The rows of M fall into several groups, and each row is roughly a mix of its group's hidden directions.
M:
array([[ -2, -17,   8, -24,   2,  10,   6,   5, -22, -11, -23],
       [ -7,  18, -10, -18,   5,  11, -11,  29,  -8,  17,   4],
       [-28,  -4,   6,  23,  -1,  -9,  11,   7,  20,  -6,  13],
       [-21, -11,  -5,  -1,  24,  -5,   1,  22,  -8, -11, -19],
       [ 16, -10,   8, -29, -12, -16, -18,  10,  -1,   1,  13],
       [-24, -23,   5, -20,  -4, -11,  -1,   8,   6,  12,  19],
       [ 29, -16, -14, -18, -18,  -5,   3,   0,   2, -15,  -5],
       [ 11,   7, -11,  30,   2, -15, -17,  -5,  20,   7,  10],
       [  6,  -1, -31, -22,  19,  -4,  -9,   7,  -2,  -9,  14],
       [ 26,   7,  10, -11, -23,   6,  -3,  -8,  14,   2, -22],
       [ -3,  11,   3,  17,  17, -28,  -8,  15,  10,  18,  -7],
       [ -7,  -9, -18, -23,  20,   9,  -5,  21,  -3,   0,  17],
       [ 19,  12,  -3,  25, -20,  -5, -17,   2,   8,  18,   1],
       [ -3, -13,  26, -15,  -9, -10,  -2,  24,  -2,   1, -20],
       [  4,  -2,  22,  18, -22,   5,  12,  11,  21,  -4, -16],
       [  4,  12,   5,  18,   2,  -1,   9,  -5,  24,  13,  30],
       [-11,  27,  -8,  -2, -19,  10,   5,  22,  10,  16,  -2],
       [  2,  10,  -5, -27,  -7,  -5,   6,  28, -14, -10, -16],
       [-29,  -2,  14,  15,  15,  -2,  -8,  -5,  11,  14, -20],
       [-20,  13,  11,  23,  13,  13,  -7,  15,   6,   9,  17],
       [  3,   2,   7,   1, -19,  -1,   2, -11, -28, -15,  27],
       [  2,   9,   5, -31,  -6,  15,   7, -12,  -8,  15,  20],
       [ 17,  16,   6, -14,  -6,  19,   6, -11,   3,   5, -30],
       [ 31,  -3, -13,  -9, -12, -15, -16, -16,  -1,  12,   4],
       [-15,   0,   7,   9,   5,   5,   2, -28,  13,  26, -15],
       [-11,   0, -10, -24,  10,   9,  10,  -5,  11,  -6,  32],
       [-17, -23,  29,  10, -13, -10,   2,   5,  -5,  -6, -11],
       [ 31,  18,  -1,  23, -15,  -9,  -3,  -8,   1,  -6,   6],
       [-16,  20,   7, -14,  -2,  15,  26,  -9, -18,   1,  -6],
       [  2,  -2,  17, -22, -26,   4,  -1,  10, -17,   1,  19],
       [-31,  -1,  16, -20,  10,   5,  15, -11,   7,   8,  -6],
       [-16,   7,  -4, -15,  18,   5, -14, -13,  18, -22, -13],
       [-10, -15,  15,  24, -17, -10,  13,  20,  -8,  11,   1],
       [  7,  18,   0, -13,   0, -10,  19, -13,  10, -11, -30],
       [-13, -20,  15, -20,   1,   1,   7,   9, -19,   1, -23],
       [ 20,  10, -24,   5,  10, -22, -11,  -1,  14, -14,  -5],
       [ 14,  -9,  -8,  -9,  20, -20, -13,   7, -18, -19,  14],
       [  3,  17,   2,   9,  -7,  -4, -16, -17,  32, -15,  -2],
       [ 28,  -7, -15,  10, -11,  10,  11, -14, -12,  -6,  19],
       [ 23,  17,   3,  10, -21,  10,   2,  -6,   5,  -2, -27],
       [-18,  -8,  16, -18, -11,  15,  15,   8,  -2, -10, -24],
       [ -6,  -3,  -8, -20,  -1,   5,  -1,  11,  10,   0,  39],
       [-30,   2,   8,   3,   2, -20,  11,  17,  11, -10,  14],
       [-13,   7,   9,   4, -16,  17,   5, -17,   9,  28,  13],
       [ 24,  -2,   5, -13,  -6,   3,  13,   9, -28,  17,   9],
       [  2,  11,   1,   3,  18, -33, -15,  10,  16,  -1, -12],
       [ 12,  -9,  -3,   9, -22,  -2,   6,  28, -21,  -6,  13],
       [  6, -11,  12,  14,  -2, -32,   0,  19,   1, -16, -10],
       [ -1,  -6,  -2,  16,   1,  14,  15,  -3,  -4,  25,  30],
       [ -8, -13,  -1, -11,  -9,  -1,   0,  20, -27,  -4, -25],
       [-12, -20,   4,  29, -19,  -4,  -4,   7,  12,  -3,  15],
       [  4,  -5,  15, -18, -18,   2,   1,  -3, -24,  27,  -2],
       [ 13,  29, -11,  12,  16,  -6,  -2, -13,  -1, -12, -18],
       [  6,  -1,   3,  12,  12, -26, -16,  12,  -2,   5, -28],
       [  6,  28,  -8,  18,   3,   8,  -2, -10,  12,  26,   8],
       [-20, -17,  13,  -5,   0,   5,   8,  19, -12, -26,  -9],
       [-22, -21,  13, -16,  14,  -6,   9,  11,   4, -21,   4],
       [  2,   7, -23,   5, -12,  17,  32,  10,  -4,  -2,   9],
       [  1,  -2,  -9,   8, -12,  -3, -10, -14,  14,  32,  21],
       [  0,   4,  -8,   7,  23, -34, -14,  -7, -15,  -1,  -3],
       [  1,  -9,  -2,   0,   8, -10,   5,  27,  -5, -33,  11],
       [  9,  10,  12,  23, -15, -20, -19,   5,  16,   8,  -8],
       [-14, -16, -17, -18,  22, -16, -10,   0,   9,  -6, -17],
       [  6,  17, -26,  -4,  16,   5,   7,  27,  -7,  11,  -3],
       [-22, -25,  15, -20,  -2,  -7,   7,  12,   1, -17,   0],
       [ 21,  20, -17,  15,   9,   0,  -9, -16,   2,  20,   9],
       [  4,  33, -17,  -4,   9,  -3,  -1, -18,  -8, -16,  -7],
       [ -6, -20,  11, -32, -17,   6,   3,   2,  -8,  -3, -16],
       [ 11,  -3,   9,  13, -10,  -5,  -9,   5, -19,   0, -36],
       [  0,   2, -15,   2,  39,   1,   6,  12, -15,  11,   0],
       [  9,  17, -13,   3,  37,  -9,  -1,  11,  10,  -1,   6],
       [ -3,  -8,   7,   6, -31,  23,   9, -11, -19,   4,  -3],
       [-17,  18,   2,  -7,  14,   0,  15,  18, -13,  -6,  24],
       [ 13,  -9,  15,  13, -21,  20,   9, -14,   3, -10, -19],
       [ -1, -26,   8,  -2,  12, -11,  10,  18, -22, -15,  11],
       [ 23,  19,  -4,  12,   3, -14,   2,  16, -12,  -8,  22],
       [ -6, -16,  -2, -14,   5,  -6,  13,   3, -19, -18, -29],
       [ 13,  -2, -14, -25, -16,  16,  13,   3,  -4, -14,  18],
       [ 13,   0,  -6,  18,  24, -20, -14,   3,   6,   0, -22],
       [ -2,  -1,  19,  12,  -9, -22, -26,  12,  11, -12, -10],
       [ -5,  -4,  -6,  33,  15,  -5,  -3,  -4,  16,  -1,  23],
       [-27,  13,  12,  -2,  10,  -4,  17,  21,   1, -18,  -5],
       [ 22, -11,  -4,  18,  22, -17,   5,  12,  -6,  -6,  18],
       [-10, -13, -11, -10,  19,  16, -17,  -8,   5,  26, -11],
       [-17,   5,  -6, -20,  26,   1,  11,  22,  -8,   5,  11],
       [-15,   7,  21,  25,   0, -15,  -3, -18,  -1,   6, -19],
       [  8,  15,  -3,  22, -18,  -7, -14,  11, -22,  14,  -7],
       [-16, -12,   6,   4,  -8, -19,   3,  -3,  30,   7,  20],
       [ 25,  11,  -9, -10,  -4, -15,  14,  12, -17, -13,  17],
       [-17,   9,  18,   0,   3,   4,  11,   2, -30,  10,  20],
       [  3,  -7,  -6, -23,  20,  -5,  -9,  12, -23,  -3, -21],
       [ 10, -25,  12,  -6, -29,  -2,   8,   7,   3, -18,  -8],
       [ 10,  36,  -1,   8, -18,  15,   7,  -4,  -1,  -5,  13],
       [  4,   8,  -4,  24,  -2,   2, -18, -18,  14,  24, -12],
       [ 19,   3,   7,  -9,  -4,   6,  -6,  18, -19, -15, -27],
       [ 13,  -4,  15,  11,  -1,  -5,  -2,  -1,  -1,  -9, -40],
       [  6, -11,  -6, -18,  -6,  -1,   5,   3, -29,  -1, -28],
       [ -8,  12,  -1,  32, -15,  18,   3,  -2,  10,  18,   0],
       [-13,  -1,  -7, -23,  -2,   6,   2,  -1, -11, -10, -35],
       [-13,  13,   0,  27,  14, -11,  -1,  17,   5, -10,  22],
       [-10,  17,  -4,  10,  16, -18,  -1,  18,  -3, -20,  21],
       [ -7,  -4,   5,  -3,  -4,  37,  -2,   8,  -3,  16,  21],
       [ -6, -13,  10,  -4,   1, -23,   9,   9,   8, -34,  -6],
       [  8,   4, -20,  14, -15,  14,  18,  11,   2, -15,  21],
       [  3,   4,   3,   3, -15,  -7,   5,  36, -16,  19,   3],
       [-18, -21,  -6,  -8,   4,  15,   5,  -9, -24,   6, -21],
       [  2,  37,  -7,  22,  -1,  -3,   3,  -3,   3,  11,  13],
       [ -7,   4,  21, -12,  -5,  -6,   8,   2, -12,  -6, -36],
       [ -9,   5,  10, -16,  -6,  25,  24,  11,  -6,   6,  20],
       [-29,  -7,   7,  -3,   9,  -3,  13,  -6,  27,   9,  13],
       [ 13,  13, -12,  -1,  -5, -20,  11,  11,   7, -31,   9],
       [ -1, -23,   4, -12,  -6, -21,   4,  20, -10, -24,   4],
       [-30,  -4,  20, -11,  11,  16,  12,  14,   9,  -5,   1],
       [  4,  20,  -7,   5, -26,  21,   4,  -5, -19,   0,  14],
       [ 17,   4,  -5,  16, -19,   4,  19,   3,   3,   0,  30],
       [  9,  -2,  10, -10,   6, -12,  -5,  -8,  28, -24, -19],
       [  8,  21,  -9,  21,   9, -10,  -4,  -2,  26,   5,  20],
       [ 14,  13,   3,  20, -28,  20,   3,  -7, -13,   0,  -4],
       [ 12,  17, -19,   9,  -9,  -5,  -5,  -9,  21, -27,   6],
       [ -2, -19,  12, -13, -28,  21,   9,   0, -11,  -5,  11],
       [ -3,  16,  -7,  -4,  -6, -18,  17,  -6,  15, -30,  -8],
       [  5, -12,  16,   5, -25,  17,   7, -11, -11,  -6, -24],
       [  0,  14, -15,  11,   9,   8, -33,  -6,  19,  -8,  -4],
       [ 18,  -7, -16,   5,  12, -16,  -9, -23,  12,  10,  18],
       [-21,  15,  19,  25,  -5,  14,   2,   7,   7,  -3,  16],
       [ 31,   6,  -2,  -2, -19,   7,  -6,  -5, -13,  -6, -25],
       [ 13, -14, -15,   3,   4, -28, -13,  -9,   3,   2,  24],
       [-17,   3,   4,  13,   0, -15,  -7,  26,  -4,  -4,  28],
       [ -6,  18, -16,  28,   5,   0,   5, -14, -12,  20,   8],
       [  3, -15,  -7,  -1,  29, -17,  -9,  -2,   0,  -8,  27],
       [ 14,  14,  -5,  16, -18,  14,  -1, -17,  13,  23, -10],
       [ -9,  -9,  -2, -18,  17, -16,  -9,  23, -22,   7, -12],
       [ 23,  20, -14,  11,  -1,  -3,  -9,  -2, -11,  -6,  27],
       [ -4,   0, -13,  -8,   7,  23,  -5, -29,  -7,  21,  -9],
       [ -5,  12,  22,  35, -15,  -2,  -3,  -1,   2,  -7,   9],
       [ -6,  -8,  -1,  -5,  16, -19,  -4,  19, -18, -25,  13]])
In each list below, one row fits none of the groups, and each other row fits one group, some only roughly. Which row is it?
    J491: [-19, -15,   6,  -1,  30,  -1,   8,  21, -11,   2,  10]
    J510: [ 19,  11, -17,  28,  12,   0, -10,   1, -19,   7,  -5]
    J202: [  5, -30,  -4, -33,  -3,  -6,  -6,  -1,  -2,   5, -11]
    J289: [ 30,  -3, -16,   0, -20,  12, -15,  -4,   4,  -6,  16]
    J238: [-29,  -2,  12, -24,  -6, -22,  -1,  -4,  11,   5,  -2]
    J537: [  6, -10,   3, -13,  13, -13,  19,  22, -19, -17,  11]
    J783: [-34,  -6,   6,  -5,  20,   8,  11,  14,  -4,  15,   2]
    J917: [ 35,   9,  -9,  -1,  19,  -9, -16,  -9,  -2,  -3,   6]
    J849: [-11,  -4, -15,  -4,  12, -13, -10,  18,   1, -27,  21]
    J124: [  0,  -9,   9,  -5, -16,  -6,  -6,  -6, -19,  -8, -35]
    J970: [ 19,   2,  -8,   6, -22,  -1,  -4, -23,  16,  22,  -5]
    J168: [-20,  -9,   4, -22,  16,  25,  13,  -3, -10,   4, -11]
    J543: [ 10, -25,   9, -27, -15, -12,  -7,   1,  -2, -14,  -9]
 => J202
    J114: [  9, -13,  13, -11, -23,   9,  14, -17,  -5,  11, -21]
    J825: [ -2,   7,  16,  20, -17,   1,  12,  -9,  29,  12,   7]
    J581: [-22, -18,  12,  23,  -1,   4,  -4,  -4, -10,  24,  -5]
    J2: [  8,  10,  -7,  21, -10,   1,  -2, -25,  27,  -5,  12]
    J3: [-10,  -8,  12, -24,  12,   0,   6,  23, -21,   5, -14]
    J404: [-17, -28,   1, -19,  -5,  10,   7,   9, -18,  11,  10]
    J146: [-26,  10,   1,  19, -21,   6,   3,  14,  -1,  18,  10]
    J386: [ 26,  23,  -4,   8,   5,  -5,   2, -12, -19,  19,   5]
    J691: [-13, -14,  -4,  12,   3, -22,   2,  13,  28,   7,  16]
    J860: [14, 13,  3, 33, -4, -4, -3,  1, 24, 11, 10]
    J453: [-29, -29,  -5,   5,   1,   7,  14, -15,   7,   4,  -1]
    J772: [ 18,  16,  10,  22,  -7,  10,  -4, -14,   5,  25,  -9]
    J203: [ 12,  11, -21,  19,  13,   5,  -3,  12,  14, -11,  23]
 => J691
    J717: [-11,  -5,   3, -10,  23, -22,  -1,   7,  10, -11,  27]
    J760: [-17,  11,   1,  22,  10, -10,  -8,  15,  21, -20,   4]
    J52: [ -3, -11,  27, -25,  -1,  -9,  -8,   4,  -3, -12, -21]
    J49: [-15,  -5,  27, -20,   2,   1,  19,  15,  -5,   8, -13]
    J339: [-23,   2,  12,  11,  -6,  -5,  11,   9,  24, -23, -10]
    J935: [ -9,   2,  22, -19, -19,  21,   8,   3,   8,   6, -19]
    J263: [-11,  -6,   6, -33,   5,  -9,  -3,  20, -20,  -6,   3]
    J955: [ -5,  20,  -7,   8,  21,  14,  -8,   9, -20,  15,  17]
    J298: [-16, -21,   5,  -6,  20, -13,   0,  19, -12,  20,  -6]
    J621: [-20,  18,   9,  16,  15,   4,   4,   8,  25,   8,  13]
    J650: [ -8,  -4,  -2, -18,  25,   0,   1,  11, -27, -19,   2]
    J778: [-12,   9,   7,   7,   7,  34,  10, -10,  13,  16,  -9]
    J156: [ 8, 25, -4, 11, 15, 19, 18, -8, 13,  2, 17]
    J666: [  0, -22,  10,   1,  -3,  17,  -4,   0,  13,  26, -23]
 => J52
    J296: [  4,  19,  12,  15, -18,   7,  16,  14,   3, -16,  20]
    J413: [  6,   9, -27,  -8,  23,  10, -18,   2,  -3,  10,  17]
    J403: [  4, -11,  12,  -5,   9, -18, -17,   0, -11,   5, -33]
    J836: [ -1,  -1,   6,  37, -11,  -1,  -1,   0,  16,   7,  20]
    J430: [-28,  -9,  12,  -4,  10,   2,  -2,  -2,  -6,  26, -20]
    J303: [ -5,  -9,  -2, -15,  24,  -4,  -8,  -9,  19,   8, -28]
    J316: [ 19,  -1,  15,  16, -23,   4,  -6,  22, -10,   7, -15]
    J711: [-18,   9,  -3,   2,  31,  -8,   0,  12,  -3,  -1,  25]
    J181: [ 18,  18, -11,  -3,  -3,  -1,   2, -15, -27,   0,  23]
    J338: [ 27, -19,   6,  -3, -17, -16,   1,  -6,  -9,  -1, -21]
    J659: [ -7, -16,  11,  -3, -34,  13,   4,  -4,   9,  13, -14]
 => J303
    J468: [-18,  13,  -8,  15,  15,  10, -11,  -3,  32,  -3,   0]
    J799: [ 31,  14, -14,  -5, -18,  -5,  -6,  13, -11,   7, -13]
    J330: [ -7, -12,   8, -15, -28,   3,  13,  -9,  11,   4, -24]
    J446: [ 32,   0,   3,  14, -21, -18,   2, -10,  -3,   0, -12]
    J565: [-24,  -6,  16, -26,   3,   6,  24,  -8,  -4,   1,  -5]
    J882: [ 10,   9, -20,  -7,   0,  23,   2,   4, -10,  -4,  31]
    J166: [-28,   1,   4,  19,   2,  17,   6,   5,   8,  15,  21]
    J246: [ -8,   1,  10,  11,  -5,  20,   2, -14,  24,  14, -24]
    J382: [ 16,   3, -28,   4,  -2, -17,   9,  12,  -1, -16,  20]
    J920: [-27,  -8,   4, -20,  -1,  28,  12,   3,  -1,   2,   9]
    J919: [  6,   1,  13,   2,  18,  -5,  11,  13, -14,  -4, -34]
    J304: [-18,   6,  -4,  29,  16,   6,   3,   7,  21,  12,   9]
 => J382
    J506: [-19, -20,  23,  20,   3,  -7, -15,  10,   7,   5, -13]
    J481: [ 22,  -4,  -3, -26, -13,   8,  12, -16, -17,  -6,  10]
    J617: [ -9, -29,  14, -17,  -9,  -2,  -6,  -5,  22,  10,  11]
    J18: [-23,  -5,  14,   6,  -6,  11,  25, -12,   9,  19,  10]
    J66: [ -4,  -8,   6, -26, -15,  -1,  -6,  20, -27,  -6,  -6]
    J667: [  7,  19,  -8,  28,  10, -12,   5,   5, -16,  -5,  21]
    J229: [ -7,  23,   7, -21,  18,  -2,   7,  15, -14, -12, -16]
    J318: [-10, -11,   2,  20,  16, -10, -11, -11,  14, -20, -21]
    J206: [-27, -15,   8,  -8,  15,   1,  12,  -4, -11,   4, -26]
    J833: [ -4,  -6,   8,  -3, -15, -15,  -3, -25,  26, -15, -11]
    J768: [ -8, -29,  21,  -9,  -8,  -7,   4,  -4, -22,   9, -11]
    J188: [  2,  18, -27,  -9,  24,   1,  -8, -18,   3,   9,   2]
    J41: [-26,  -9,  17, -16, -15,  12,  10,   3,  16,  14,  -3]
 => J667
    J973: [  1,   4,  20,  32,   8, -19,  -5,  18,   4,   1,  -6]
    J841: [  8,   4,   1,   2, -24,  18,   9, -12,   0,   5, -32]
    J191: [-13,  -3,   7, -12,  -6,  17,  13,  10, -20, -14, -27]
    J582: [ 17,  16,  -5,  10,  -9, -13, -23,  24,   7,  -2,  13]
    J36: [-20, -21,   9,  26,  23,  -6,   0,   2,   6,   3,  -3]
    J807: [  3, -10,  17, -19, -27,   3,   2,  10,  -2, -13, -21]
    J949: [  9,  16,  19,  11,  -7,   8,  18,  -4,  -1,  -6, -31]
    J937: [  1,   4, -20,  -3,  11,  -1,  -5,  23,  26, -20,   6]
    J857: [-12, -22,  -2, -32,   4,  -9,  -3,   6, -20,  -5,   5]
    J19: [-19, -12,  20,  15,  26,   8,   6,  14, -11,  -1,  -7]
    J747: [ 13,  20, -10,   8, -18,  13,   1,  -9,  11,  -9,  27]
 => J19
    J12: [-18, -10,   6, -13,  13,  -8,   6,   9, -25,  10, -23]
    J72: [ 10,  -4,   0,   2, -17,  -7,   5, -13,  25, -11, -30]
    J248: [-19,  -6,  -9, -12,   9,  22, -13,  -8, -14,   7,  24]
    J199: [ -7,  12, -15, -18,  -7, -18, -20,  -4,   7, -12,  23]
    J251: [ 22,   8,  -3,  -1, -17,   7,  -8,  -2,   1, -15,  33]
    J602: [  6,   9,   1,  10,  -1,  -3,  18,   9,  17, -17,  32]
    J702: [ 17,   2,  -4, -23, -19,   5, -12,   3, -24,  13, -10]
    J986: [-20,   5,  19,  -6, -20,   4,  17,  -3, -20,  10, -15]
    J993: [ -8,  18, -10, -21, -20,  18,  21,  -3,   4, -10,   0]
    J985: [-33,   5,   0,  -9,  16,   7, -10,   3,   6,  -3, -25]
    J127: [-16,  -2, -17,   3,  25,   6,   3, -13, -10,  22,  17]
    J899: [ 12,   5,  23,  11, -25,  -5,  16,   0, -15, -12,  11]
    J189: [ -3, -19,   3, -14, -18,  10,  11,  12, -11, -23, -18]
    J43: [ 20,  25,  -5,  26, -10,   2, -12,   9, -14,   0,   2]
    J415: [ 32,   3, -10,  -9, -18,  -3, -16,  -9, -13,   0, -13]
 => J189
    J134: [ 21,  15, -19,  -3, -11,   8,   4,   8,  14, -21,  19]
    J723: [ 18,   0,  -7,  -3, -29,  -6, -10, -12,  -5,  -2,  27]
    J594: [  4,  -1, -25,   1,  35,  -9, -12,   5,  -2,   1,  13]
    J10: [  3, -15, -15,  15,  17,   3, -11, -11, -10,   9,  29]
    J905: [-13,   0,  -7,   6,  21,  -9,  -8,  11,  -4,   8,  34]
    J686: [ -7, -13, -22,  -8,  33,  -3,  -1,  -9,   6,   0,  18]
    J329: [ -4,   0,   7,  28,  13, -12, -21,   4,  19,   9,  15]
    J62: [-12, -19,  11,  -1,  -2,  19,  -4,  -6,  11,  23, -23]
    J314: [-12, -22,  14,   5, -17,   6,   0,  -3,  22,  -3, -24]
    J412: [ -9,   3, -12, -26,   2,  12,   4,  12, -28,   1,  17]
    J769: [ 24,  -7,   8,  11, -23,  -9,   0,  12, -11,  -9,  23]
    J906: [  4,   3,   3, -38,  -8,  -6,   6,   3, -15, -14, -15]
 => J723
